X: rows in 3 groups, each row roughly a mix of its group's directions (some rows in no group)
X (127 x 12)
[[  1 -16  -9   6   0   9   5 -26  -3 -15   6  10]
 [  8 -13  -3 -13  -6  20   4  -9  14   1 -16  10]
 [  8  11   9 -20  -8   5   7 -14  -9   4  -3  20]
 [  6  -9 -19   3  19  11   0  -4   0  16   7  15]
 [ -4  16   9   4 -15  -5  -2  -6  25  13   1  -5]
 [  1  13  -5   8  -4  -2  -5 -13  -7   8  26 -15]
 [  5   0 -13 -17  -3  19 -11  13   3   7  -9  14]
 [  7   1   0   8  -8 -23  -4   9  12  10   6  21]
 [-16  -6 -10  -8   1   1   1   7 -13 -16  -8 -22]
 [  1   1  -7  18  13  -8  -1  -8  -3   5 -14 -25]
 [-10  -7  -1   0  20   8  14 -19  -8  -2   7 -14]
 [ 13  -1  11   0   7  15   9   7  24  13   1   6]
 [  1   4   4 -20   7  22   9  -8   5  14 -10   9]
 [  9   5  26  -1  14  -3   6   3   0  11  -2  19]
 [ -5   4   1   9  18   5  -7  17  10   5 -21  10]
 [-15  -7  -4  14   8   9  -1  -2  20  -6   0 -21]
 [ 12   4   1   8 -19  -7  25  -4  -3  -5  -1 -14]
 [ 19   4  10 -19   4  10  13  -3 -15  -9  -5  -2]
 [ -2 -18  11   8   3 -11   7   8  22   3 -10  11]
 [ 11  -2   3   6  -8 -11 -12 -16   1 -27  -3  -1]
 [  3  -6  -4  -7 -11  13 -10  19   7   3  17  16]
 [  2   5 -13   3 -17 -10  16  20  -3  -5   0 -14]
 [  6  -5  18  -7  11 -11   0  -6  18  10 -15  12]
 [  5   2  11 -22   8  12  16   1   3   5   7  18]
 [ -8  15  -2  15  -3  -7 -12  25  -5  -7  -4  -4]
 [ -2 -12  12 -12   7  -1  11  11   5 -15 -18  14]
 [-15  -6   0  22   3 -10   9 -17  -5  -1 -13  -9]
 [-13 -19 -13 -16 -12  -4   9  10  -2  -1 -10 -12]
 [ -9  -4 -25   7  19  -2  -7 -16  -1   0   6  -2]
 [  1   7 -13   9 -11  -9  -7 -10  12  -9  25  -5]
 [ -9  10  -5 -17   8  13   6  -5   6  -5  26   2]
 [  5  17  -6   1 -17  -6  14  22  -9  -1  -3  -7]
 [  9  -9  15  -7   7  -1   4 -24   2  11  -8  15]
 [ -8  20  -2  -6  15  19   5  -3 -13   8   7 -10]
 [  7  -9  -6  -9  -4  20 -10   7  24   4   9  -3]
 [-12 -16  -8  -7   6   6  10  -4  11   4  -9 -24]
 [  2  10   6   6  19 -19 -16  -9   6  -4  -8  11]
 [  3   3   1 -16 -29   6   7   4   6   3  10  12]
 [  2   5 -12   3 -14 -18  -9  17  -5   9  15 -11]
 [ 11 -23   7 -19   7   1  -1 -16   3 -11   5   3]
 [-12  -5  -3 -23  -6   8 -17   1   9  -5 -17   0]
 [  0   0   7   4  14  26  12  -4   9   9 -12 -10]
 [  7  -4  -6   4   1  -2   3  27  -5  14  11 -17]
 [-14   1  -9 -12 -11   2   4   2 -28 -10  -4   8]
 [ 12  -3   8  15  -2  15  -2  17  -4 -19 -10   7]
 [ 13  -1   8 -15   0  21   1  -7 -19   4  -1 -14]
 [-14   4  -9   9  12  21   7 -10 -16  -8   6   6]
 [ 15  -4   6  -4   1  22  -7   9   0  -4 -17 -17]
 [  5  -7  -9 -13  -4  10 -19  23  11   3  -4   4]
 [-17  13  -7  20  -2  -7   2 -15   9   6  -4 -13]
 [-23   6 -17  -1   0 -12  -5  -3  -9 -19   4   1]
 [ -3  19  -2  -7   0 -14  14   0 -13   4 -22  -8]
 [ -1   3   8  29 -15  -4  -2  -5  12   7  10   3]
 [  6 -15  -3 -20  -7   6 -13  17  12   1   0  12]
 [ 23  12   7  15   0  -1   1  -5  10  -2  19   9]
 [-19  -9   1 -23  12  13   3   0  -3  -5  11  -5]
 [  2 -13 -13 -24  20  -9  -5   4   3  -9  -1  -2]
 [ 19   3 -10  13  21  -5 -14  -1  -7  -3  10   6]
 [  4   9   7 -16   9  17   8  -2  -1  20  -1  16]
 [ -9  -5   3 -19   8  11  18  -7   9  -6   4  18]
 [ -5 -23   5 -18  -4  13  -7 -13   9   2   5   9]
 [-19 -16 -19  11  -6  -7   2 -15   2  -5   6   1]
 [ -8 -12  -1 -12  21  19 -10   1 -13  -3  -7  -1]
 [ -3  14  -9   8  16 -13 -12  -8  -7   7  11  17]
 [-16  15  -7   5   5 -20  -2   9  -6 -20   0   3]
 [-14  -1  -8   1   6   6   2 -24  -3 -15   1 -19]
 [  3  -2 -13  11  15  -6 -12   4   1 -14  -4 -23]
 [  3  10   1 -30  13  -2  -6  -4  -6 -15  -3  -1]
 [  3   0  17  16  18  11   0  -8  -9  10 -15  -4]
 [-27  13  -2  10   4  -8   1   1 -12  -7   6 -13]
 [ 16  -7   9   5  -6 -12  -6  18  21  -4  -3   7]
 [ 12  11  15 -10   4   5   0   2 -19   7  15 -16]
 [ -8  -5  12   2  25   0 -14 -11  -6  -6 -11 -10]
 [ 13  -8  -3 -18   3   7  -6  22  -1 -14  12   0]
 [  2 -13  -7  12  -4 -14  22 -15  -9   7  -9   4]
 [-19   6   3  22 -10   6  -8  -2   0  17  -1  12]
 [  9   9   9  13  -4 -24   7  -7  -2  12  14  10]
 [  8  13 -14  -5  -9   7   4  -9   0 -23  -9  14]
 [ 12  -5   2 -17  -6  -1 -11  19  16  -4  14   9]
 [ -5   7  13   3  16  -5  -4 -21   2 -18 -11   3]
 [ -5  10   4  -3   6  16  -7  -3   8 -15 -26   7]
 [ 16   1  -5  -6  -3  17 -13  19   7   2 -17   2]
 [ -1  13  12  13  11 -13  -2  -8 -14 -12 -11 -14]
 [ 12  16 -17 -10 -14   4 -13   1 -14  -1   3  10]
 [-13   9 -16   4  -5 -21 -18  -7   5  -7  -1  -6]
 [ -1  -6 -31   8  -1   4 -10  10   0  -1   4 -14]
 [-10 -15  -6 -11   3   6  10 -27   9  -2  -5  -5]
 [  1  -2 -14   1 -18 -11 -14 -12  -6 -11  17  -6]
 [-22   2  -8  10  -9  17   9   6 -12 -14   1  -8]
 [  6 -11 -23  10  11  -9 -14  10  11  11  -2   1]
 [-15  10 -13  21  -6  -6  -7  16  10  10   4  -3]
 [ -4  14  -2  -9  -3  21  -6  14 -17   2   2  16]
 [  5 -26  -3  -9   7  22   6  -4   0  -3   2  -8]
 [  8 -16   0   6  -1 -11   0 -19   6   0   7  23]
 [ 13  11   1  -9 -11  21   9   4  12  15   6  10]
 [-17  -4   1   4  13   3  10  -6  -5 -10  -1 -27]
 [ -1 -13  -9 -16  -5 -13  -6  -2  24  -6  12  -1]
 [ -3   7  19 -19 -21  10   4 -10   2   4  -7   0]
 [ 11  15 -21  -4 -13   1 -18   4  -6   2  10   5]
 [  2  16  18 -17   1   9   0  -3 -17  -7 -13  -4]
 [ -7 -13  11 -15  14  14  -4  19   6   8  -1  -9]
 [ -3   8  -7  17   4  14  13 -19  11 -10  -9  -7]
 [ -6  13  -8   9   3 -21  25  -4   6  -2   5   6]
 [ 22  -2  -5 -19   9   8   5  -7   5  -7  14  10]
 [-21  11  13  17   1  -9   5   3 -13 -13   5  -1]
 [ 25   5  15  -6  -2 -10  -6 -10  -3  -1   8  16]
 [  3   3 -22  -7  16  -4  -3  24  -4  -8   4  -4]
 [ -2  -6  10  -2   1   7  15 -19  -2  14 -21  -7]
 [ -5   0 -22  -9  -9  11   1  14   2  22   4  -3]
 [-25  -1 -12   7   9  11   1 -14   0   5   5 -16]
 [ 13  -2  10  -4  -5  -1  -5 -15  24  -3  17   5]
 [ 23  18  17   1  15   5  -1   4  -7  -5  -2  -2]
 [ 12  -4  -7  10 -14  -3 -24   9   2  12   2 -13]
 [  5   6  -7   2 -16 -10 -16  24  11   4 -10   2]
 [ 17  -9   2   5 -16 -17  -5   3  17  -3   5  13]
 [ -6  10 -11 -14   0  16   8   9  -9  18  10 -13]
 [-22   2   0  23   1 -11   1   5  -9 -14   4  -5]
 [ -3   5  -7   6   9  17   5   7   8   9 -26   9]
 [  3   2 -16 -18  10  -3   9  19 -12  -5 -10  -9]
 [ 14 -16 -18  -2   5   5  10   8   2 -13  16  -8]
 [ 13   0   3 -20   3  24   1  11  11  -9  -3   4]
 [ 13  -5   5 -12  -6  -2 -11  14 -12  23  -2  10]
 [ 15  -7  20 -11  -1 -15   1  16  -9   3  -5  11]
 [ 19   6   3   1 -16 -23  -7   4  -9  -9   2   9]
 [ 13   1  -9 -12  13  13   0  14   3  23  -1  -5]
 [  7  -5   7  18  18   8 -18   3  10  -3  14   1]
 [ 10  -5   6 -26   6 -15   7 -13  -2  -8  -9   0]]

one row of each group, then the others: which group is each in?
[ 12  14 -13   8 -12  -9 -17  14   0   6  -5  12]	<39>
[  0  -1  -2  -1  -6  23  16  11 -16   8  15  -1]	<44>
[ 20   3  15  -7   6   4  14 -22   7   0  -4  -7]	<57>

[-23  -1 -21  -7  -5  14   7  -3  -1   8   1 -10]	<44>
[  9 -10 -15  -9  -2 -16  16  15  -4  10  -9   9]	<57>
[  0  12  15  -7  -9  18   8  -8 -14 -18   0  -4]	<44>
[ 10   5   2  -3  -9 -25  -9  16  -1  -6   5  16]	<39>
[-20  18  -8   9  10  -6  -5   3 -12  -3 -13 -12]	<57>
[ -3   2  -4 -12   9  24  -3  11  15 -15  -1  -9]	<39>
[-22   9  -9   7  12   2   9  -4  -6 -14 -18   0]	<39>
[-12  13 -14  23 -13  -8   1   7   7   8   5  -1]	<57>
[-11 -19   1  -6   2  -7   6   6  20  -5  -6  20]	<39>
[  2  18   3 -18 -10   2  14  -3 -19  -6 -11  -3]	<57>
[ -4   0   2  14  -8   6  19 -13 -13  -1 -11 -18]	<57>
